In the data rows, 500 means zero.
Each row has a hidden score. How much does it go up from the first row of each pair to the second? 20 means little or no change, 40 a big rise and 0 a big fall. The score is a weighted sum of the row's numbers plus the product of two more (or one squared), each taken from its middle value.
tensor([394, 440, 500, 548, 610, 580, 574, 504, 434, 392])
tensor([643, 543, 471, 410, 351, 367, 458, 523, 625, 663]) ~ 13
tensor([462, 515, 571, 570, 581, 563, 461, 433, 398, 420])
tensor([473, 491, 539, 589, 564, 490, 550, 476, 456, 453]) ~ 24
tensor([396, 468, 524, 569, 594, 592, 523, 470, 407, 400])
tensor([564, 624, 581, 522, 474, 449, 358, 402, 447, 503]) ~ 8
tensor([464, 542, 576, 564, 565, 545, 450, 422, 389, 426])
tensor([555, 602, 590, 540, 497, 477, 390, 399, 427, 479]) ~ 13
tensor([635, 546, 448, 369, 310, 392, 458, 561, 639, 677])
tensor([643, 578, 520, 446, 401, 353, 420, 500, 571, 631]) ~ 18
tensor([509, 403, 324, 271, 324, 550, 555, 666, 663, 632])
tensor([414, 477, 533, 567, 602, 585, 523, 473, 422, 386]) ~ 23
tensor([522, 585, 581, 550, 530, 504, 408, 396, 412, 444])
tensor([644, 589, 510, 439, 371, 352, 408, 492, 553, 632]) ~ 24
tensor([624, 603, 543, 475, 409, 370, 385, 443, 514, 599])
tensor([510, 574, 574, 565, 547, 509, 428, 419, 411, 435]) ~ 26
tensor([463, 372, 314, 287, 358, 589, 593, 677, 651, 590])
tensor([462, 519, 553, 573, 580, 555, 471, 431, 392, 419]) ~ 18
tensor([525, 431, 447, 495, 503, 405, 630, 574, 613, 525])
tensor([583, 471, 384, 340, 321, 426, 530, 617, 671, 664]) ~ 9
tensor([493, 563, 585, 567, 555, 502, 451, 430, 420, 450])
tensor([537, 592, 588, 546, 498, 465, 394, 405, 428, 469]) ~ 18
tensor([515, 419, 378, 449, 424, 427, 626, 612, 645, 604])
tensor([438, 495, 550, 569, 598, 582, 489, 452, 415, 389]) ~ 11
tensor([487, 385, 315, 285, 353, 564, 577, 674, 658, 615])
tensor([534, 560, 575, 572, 527, 447, 464, 432, 469, 500]) ~ 15
tensor([521, 545, 566, 578, 545, 477, 461, 433, 428, 466])
tensor([380, 329, 349, 412, 506, 613, 649, 653, 583, 495]) ~ 30
tensor([586, 589, 537, 518, 442, 351, 447, 471, 511, 557])
tensor([563, 557, 577, 563, 522, 435, 457, 439, 474, 513]) ~ 13
tensor([441, 521, 562, 574, 585, 563, 478, 441, 421, 404])
tensor([583, 567, 545, 522, 462, 356, 496, 484, 508, 559]) ~ 22
tensor([556, 592, 587, 539, 480, 439, 390, 403, 453, 499])
tensor([445, 489, 543, 581, 589, 524, 519, 483, 441, 408]) ~ 32
tensor([497, 453, 444, 544, 501, 425, 637, 549, 564, 554])
tensor([560, 479, 464, 515, 494, 369, 571, 560, 596, 561]) ~ 32
tensor([541, 577, 590, 555, 507, 450, 418, 416, 452, 485])
tensor([534, 586, 586, 566, 520, 481, 430, 425, 428, 471]) ~ 23
tensor([463, 519, 563, 578, 559, 528, 473, 437, 405, 412])
tensor([430, 340, 321, 320, 397, 595, 614, 678, 642, 559]) ~ 22
tensor([450, 497, 546, 568, 597, 530, 503, 470, 415, 401])
tensor([609, 615, 579, 492, 433, 412, 363, 413, 474, 546]) ~ 8
tensor([359, 350, 415, 476, 567, 636, 645, 592, 524, 418])
tensor([583, 573, 569, 538, 473, 395, 428, 438, 476, 548]) ~ 10
tensor([552, 438, 389, 401, 383, 422, 589, 631, 675, 620])
tensor([481, 390, 326, 275, 350, 573, 579, 671, 666, 619]) ~ 6
tensor([415, 430, 485, 555, 620, 575, 577, 510, 458, 401])
tensor([468, 370, 329, 311, 389, 556, 614, 672, 662, 588]) ~ 19
tensor([398, 382, 431, 519, 573, 589, 654, 590, 506, 435])
tensor([406, 334, 341, 411, 503, 589, 648, 657, 597, 492]) ~ 19
tensor([404, 346, 362, 425, 532, 599, 658, 649, 597, 494])
tensor([449, 398, 460, 559, 555, 511, 630, 560, 515, 440]) ~ 24
tensor([581, 590, 570, 544, 484, 414, 435, 428, 496, 544])
tensor([539, 563, 583, 561, 530, 454, 437, 421, 451, 485]) ~ 19
tensor([579, 617, 590, 519, 467, 450, 369, 399, 451, 529])
tensor([523, 591, 588, 551, 519, 502, 395, 402, 405, 465]) ~ 25
tensor([538, 587, 573, 562, 537, 480, 431, 419, 431, 467])
tensor([445, 450, 479, 562, 603, 492, 589, 496, 467, 453]) ~ 22
tensor([463, 534, 569, 559, 582, 568, 457, 422, 396, 406])
tensor([528, 579, 592, 555, 500, 473, 399, 406, 423, 476]) ~ 22
tensor([616, 627, 561, 480, 407, 388, 380, 443, 507, 587])
tensor([468, 389, 362, 427, 468, 473, 631, 649, 651, 571]) ~ 38
tensor([392, 328, 325, 340, 453, 646, 636, 666, 607, 526])
tensor([423, 481, 552, 569, 590, 602, 503, 454, 401, 399]) ~ 20
tensor([447, 533, 570, 567, 578, 563, 468, 435, 392, 422])
tensor([413, 395, 457, 545, 601, 587, 615, 544, 466, 417]) ~ 25
tensor([396, 400, 458, 532, 611, 604, 619, 530, 494, 408])
tensor([627, 628, 552, 456, 381, 389, 365, 445, 520, 609]) ~ 12
tensor([463, 493, 543, 589, 579, 498, 523, 471, 447, 454])
tensor([598, 632, 589, 505, 429, 435, 362, 417, 465, 541]) ~ 11
tensor([399, 331, 321, 329, 443, 661, 630, 672, 604, 515])
tensor([624, 562, 479, 387, 350, 351, 423, 538, 619, 656]) ~ 16
tensor([470, 461, 508, 593, 582, 503, 550, 505, 476, 428])
tensor([504, 527, 565, 588, 551, 469, 508, 465, 467, 466]) ~ 12
tensor([525, 538, 566, 563, 560, 443, 485, 442, 465, 482])
tensor([526, 413, 345, 313, 351, 500, 580, 650, 677, 644]) ~ 23
tensor([474, 362, 330, 342, 406, 551, 631, 657, 663, 588])
tensor([586, 598, 551, 523, 445, 373, 433, 466, 529, 584]) ~ 20
tensor([573, 478, 406, 403, 392, 394, 557, 606, 675, 642])
tensor([589, 490, 471, 509, 463, 361, 551, 546, 576, 613]) ~ 9
tensor([621, 593, 549, 497, 420, 378, 382, 436, 508, 574])
tensor([464, 511, 567, 572, 584, 550, 472, 437, 407, 417]) ~ 23
tensor([564, 489, 495, 547, 476, 389, 572, 545, 577, 564])
tensor([500, 457, 445, 551, 546, 411, 594, 566, 531, 521]) ~ 23
tensor([547, 592, 582, 550, 508, 470, 397, 411, 423, 472])
tensor([369, 329, 338, 377, 495, 675, 643, 650, 575, 471]) ~ 28
tensor([450, 356, 323, 308, 387, 593, 615, 677, 649, 573])
tensor([569, 606, 585, 530, 476, 469, 364, 398, 421, 492]) ~ 12
tensor([454, 506, 542, 569, 596, 546, 523, 454, 413, 414])
tensor([505, 397, 323, 307, 361, 540, 579, 669, 675, 625]) ~ 24
tensor([538, 439, 352, 300, 333, 469, 539, 639, 679, 660])
tensor([448, 511, 554, 571, 581, 567, 468, 423, 401, 408]) ~ 19
tensor([388, 322, 327, 325, 443, 666, 627, 668, 602, 517])
tensor([583, 591, 583, 533, 470, 404, 430, 439, 478, 537]) ~ 11
tensor([397, 323, 366, 428, 520, 614, 656, 643, 579, 473])
tensor([375, 328, 340, 357, 465, 654, 650, 662, 588, 499]) ~ 21
tensor([444, 492, 550, 578, 590, 563, 490, 451, 411, 409])
tensor([533, 587, 595, 547, 524, 505, 398, 401, 417, 454]) ~ 12
tensor([450, 489, 541, 589, 578, 560, 508, 445, 418, 418])
tensor([566, 614, 589, 531, 482, 471, 364, 402, 431, 494]) ~ 14
tensor([576, 454, 363, 315, 323, 451, 526, 628, 668, 671])
tensor([404, 339, 314, 315, 420, 662, 621, 673, 616, 534]) ~ 24
tensor([432, 489, 542, 566, 606, 564, 527, 473, 431, 395])
tensor([478, 509, 553, 578, 576, 477, 518, 455, 460, 459]) ~ 17
tensor([449, 535, 556, 570, 564, 551, 473, 428, 393, 404])
tensor([483, 541, 579, 561, 567, 539, 436, 419, 400, 419]) ~ 16
tensor([529, 571, 574, 571, 521, 457, 460, 425, 443, 493])
tensor([609, 607, 572, 485, 419, 383, 380, 444, 509, 588]) ~ 17
tensor([419, 494, 545, 565, 599, 570, 521, 470, 419, 394])
tensor([639, 614, 505, 409, 336, 375, 368, 473, 566, 639]) ~ 13
tensor([557, 568, 558, 557, 494, 394, 479, 466, 483, 520])
tensor([487, 532, 571, 560, 558, 516, 448, 413, 398, 420]) ~ 15
tensor([556, 607, 586, 538, 495, 472, 381, 398, 431, 483])
tensor([535, 604, 587, 544, 512, 511, 378, 395, 405, 473]) ~ 19
tensor([470, 378, 373, 469, 478, 481, 661, 632, 603, 529])
tensor([565, 557, 554, 537, 477, 366, 480, 468, 502, 549]) ~ 7
tensor([402, 406, 477, 558, 589, 547, 610, 525, 495, 430])
tensor([591, 612, 590, 506, 441, 439, 351, 401, 452, 528]) ~ 7
tensor([512, 587, 594, 547, 518, 495, 398, 397, 415, 460])
tensor([429, 483, 546, 574, 598, 583, 511, 464, 421, 401]) ~ 27
tensor([552, 442, 346, 281, 313, 498, 528, 643, 678, 655])
tensor([444, 512, 562, 573, 582, 568, 478, 445, 406, 401]) ~ 22
tensor([423, 478, 513, 582, 601, 533, 548, 494, 441, 434])
tensor([525, 553, 571, 573, 550, 493, 424, 425, 431, 444]) ~ 15
tensor([432, 470, 529, 571, 601, 558, 537, 478, 423, 406])
tensor([461, 419, 478, 565, 551, 472, 615, 555, 534, 465]) ~ 27
tensor([461, 357, 334, 333, 382, 551, 607, 669, 666, 598])
tensor([423, 452, 523, 565, 611, 587, 538, 479, 421, 402]) ~ 19
tensor([450, 525, 565, 563, 583, 560, 469, 420, 402, 414])
tensor([392, 439, 507, 552, 612, 623, 562, 505, 439, 386]) ~ 27
tensor([599, 544, 458, 488, 427, 349, 491, 517, 618, 615])
tensor([438, 399, 393, 503, 548, 500, 649, 608, 593, 499]) ~ 13
